Some points, one per row:
tensor([  5, -30, -24,   1,  63, -59,  51, -37,   0,   9,  -9,  48,   5,  16, -29, -22,  12])
tensor([  45,   78,   15,  -76,  -72,   93, -127,    1,   30,    6,  -16,  -19,  -48,  -42,   71,   33,  -43])
tensor([  20,   23,   40,    9,  -25,   79,  -75,   27,  -21,  -10,    2,  -92,   -7, -119,   13,   53,  -65])
tensor([ -5,  27, -77, -34, -37,  39,   3, -34, -22,  86,   0,  84,  -6,  95,  29,   0, 115])
tensor([  8,  -6,   0, -10,  -3,  37,  -6,  -8,   9, -16,  -7,   1,  41, -35,   5,  29, -14])
tensor([-37, -13,  -4,  18,  27, -18,  71,  -8,   3,  -6,  -4,  13,  27,  36,  -2, -15,  23])
tensor([  -7, -108,  -27,  127,  105, -127,  112,   -3,  -56, -114,   14, -127,  -23, -127, -127,  127, -127])
tensor([ 31,   2,   1,  -1,  45, -52, -16, -19,  25, -26,  -4,  49, -14,   7, -20, -55,  16])
tensor([-17,  -6,  15,  32, -17,  29, -20,   8, -22,  17, -10, -29,  49,  -9,  37,  45,   1])
tensor([-23,  25,  31,  17, -21,  43,  27,  22, -16,  18,  -6, -36,  33, -28,  29,  18, -22])
tensor([ 13,  -1,   5,  29,  28, -32,  27,  75,   3, -40,  -5,   1, -14, -38, -36,   7, -21])
tensor([-47, -42, -14,  32,  64, -23,  68, -11,   7, -17,  19, -25,   2,  -8, -18,  -3,  -7])
tensor([-20, -34,  -8,  21,  -1, -14,  57,  -4,  -2,   0, -11,  -2,  30,   8, -27, -15,   0])
tensor([ 29,  22, -17,  -4,  29, -35, -17,  -9,  15, -16, -16,  32, -15,  17, -16, -38, -21])
tensor([  5, -24,   4,  18,   3,  36, -16,   6, -12, -11,  -1, -52,   7, -68,  -6,  44, -39])
tensor([ 25,  12,  27,  11,  37,  12, -28,   6,  24, -12, -17,   5, -21, -84,  14,  28, -34])
tensor([-33,  13,  -7, -14, -42, -25,  85,  15, -11,  31,  17,  16,  38, 126,  40, -11,  88])
tensor([-26,  -1,  78, -28, -96, 102,  26,  51, -40,  18,  51, -66,  49, -19,  40,  86,  12])
tensor([ -2,  -1, -20,  16,   9,  22,  13,  16, -18,  18,   1, -29,  16,   3, -12,  37, -14])
tensor([-109,  -54,   17,  -21,  -86,    1,  127,   18,  -22,  120,   30,   -1,   88,  127,   39,   15,  127])
tensor([ -5,  48,  -2, -57, -59,  11, -81,  10,  19,  50, -21,  31,  18,  85,  80, -23,  40])
Here are 11 more points, each followed by its number:
tensor([ 21,  44, -13, -11, -33, -24, -28,  -9,  14,   4, -11,  42, -22,  60,   9, -35,  29]) 0
tensor([ 26, -20,  -4,   2,  46, -44,  13, -23,  -1, -25, -15,  40,  -4,   1, -19, -40, -25]) 1
tensor([ -44,   99,   35,  -21, -127,  127, -127,   92,   62,   22,   82, -127,  -38, -127,  127,  127, -127]) 2
tensor([-25,  34, -27, -46, -49,  -9, -10,  19,  27,  50,   8,  37,   3, 127,  65, -30, 110]) 3
tensor([-40, -23,   7,  -7, -27,  -1,  69,   6,  -6,  43,   9,   1,  33,  50,  12,   7,  37]) 4
tensor([ -5, -10,  11,  14, -30,   0,  -1,  40,  -3, -19,  10, -36,  22, -46,  29,  63, -43]) 5
tensor([ -11,  -31,   32,   43,   21,   32,   34,   34,  -40,  -28,   14,  -70,    6, -113,  -55,   71,  -82]) 6
tensor([-28,   0,  43,   6,  -4,  58,   3,  16,  -7,   7,  38, -54,   4, -32,  18,  58, -18]) 7
tensor([ 39,   7,  65,   3,   4,   5, -89,   6,   9, -93,  35,  24, -28, -79, -28, -32, -86]) 8
tensor([ 20,   2,  -1,  35,  31,   5,  -8,  18,   5, -40, -13, -23, -18, -60, -33,   7, -45]) 9
tensor([-20, -21,  -1,   7,   0, -27,  68,  -9,  -7,  12,   2,  29,  16,  54,  -8, -21,  54]) 10
Which of these numbered points is nearest to each point below by angle, seen from the average point of the first points? Its number follows each.
tensor([ -54,  -70,    5,  117,   75,  114,  118,  127,  -52,  -48,   52, -127,   41, -127,  -80,  127, -127]) > 6
tensor([ 26,  20,  50,  -5,  20,  31, -67, -18, -18, -21,   6, -28, -60, -65,  22,  17, -56]) > 8
tensor([-30, -26, -22, -30,  10, -84,  77, -11,  -5,  24,  36,  71,  50, 111, -24, -49,  68]) > 10
tensor([-24,  -9,  13,   6, -15,  20,  -2,   8, -10, -23,   4, -23,   4, -26,   6,  32, -31]) > 5
tensor([ 14,  11,  -4,  -6,   2,  10, -30,  -8,   3, -10,  -5,  -6, -17, -12, -11,  -4, -14]) > 8
tensor([-25, -10, -28, -21,   1, -74, 123,  -3,  12,  11,  -8,  53,  56, 127,   3, -83, 104]) > 10
Here are 11 other points, each followed by its number:
tensor([ 35,  38, -17, -33,  -3,   6, -78,  -8,  13,   4, -31,  29, -27,  43,  27, -34,   2]) 0
tensor([-24,  -5, -13, -22, -14,  -9,  38,   7,   8,  25,  -5,  17,  15,  37,  16, -11,  35]) 1
tensor([  17,   51,   13,  -44,  -61,   76, -127,   26,    4,    5,   17,  -16,  -29,   11,   73,   16,  -25]) 2
tensor([  4,  54,  -9, -52, -92,  -8, -88,   7,  20,  35,  -5,  51,   6, 124,  80, -34,  52]) 3
tensor([ -8, -95, -37,  72, -22,  15, 117,  60, -29,  36,  -4, -26,  -2,   3,  48,  54, -47]) 4
tensor([ 34, -17, -29,  19,  48, -80,  10, -20, -11, -24, -34,  44,  -9,  23, -34, -37,  26]) 5
tensor([ 30,  15, -14,  -1,  22, -29,  14, -29,   4, -35, -10,  38, -29,  54, -11, -38,  44]) 6
tensor([-12, -12, -16,  -8,   8, -51,  87,  -8,   7,   2,  -7,  43,  24,  74,  -7, -35,  65]) 7
tensor([ -6,  -6,  14,  -3, -20,  13,   7, -12,  -9,  23,  -3,  14,  -1,   4,  10,  18,   1]) 8
tensor([ 127,   48, -108,  -51,  127, -127,  -19, -127,   42,  -70, -115,  127,  -45,  127, -127, -127,   67]) 9
tensor([ 13,  29, -27, -11,  -5,   3, -19,  -1,   4,   1,  -5,  19,  -8,  12,   3, -13,  -6]) 10
Which of these numbered points is nearest to each point below by angle, seen from the average point of the first points? Its number follows each.
tensor([ 80,  40, -33, -10,  70, -71, -22,   0,  18, -18,  -7,  14, -29,  37, -12, -49,   9]) > 9
tensor([-11,   6,  -4, -10, -22, -13,  -6, -34,   7,  41,  -1,  -5,  10,  38,  24, -31,  28]) > 3
tensor([-28, -38,  14,  30, -24,  20,  77,  11, -27,  34,  18, -41,  43, -12, -20,  50,  -2]) > 4
tensor([  32,   51,   23,  -54,  -57,   97, -127,   27,   27,  -16,   20,  -50,  -51,  -56,   44,   44,  -63]) > 2
tensor([  3,  21,   2,   9, -36,  54, -64,  22,   5,  -7,  11, -37, -15, -35,  50,  28, -35]) > 2
tensor([ -3, -30,   7,  -9,  26,  70, -51,  14,   4, -17,  16, -57, -10, -57,  25,  27, -48]) > 2
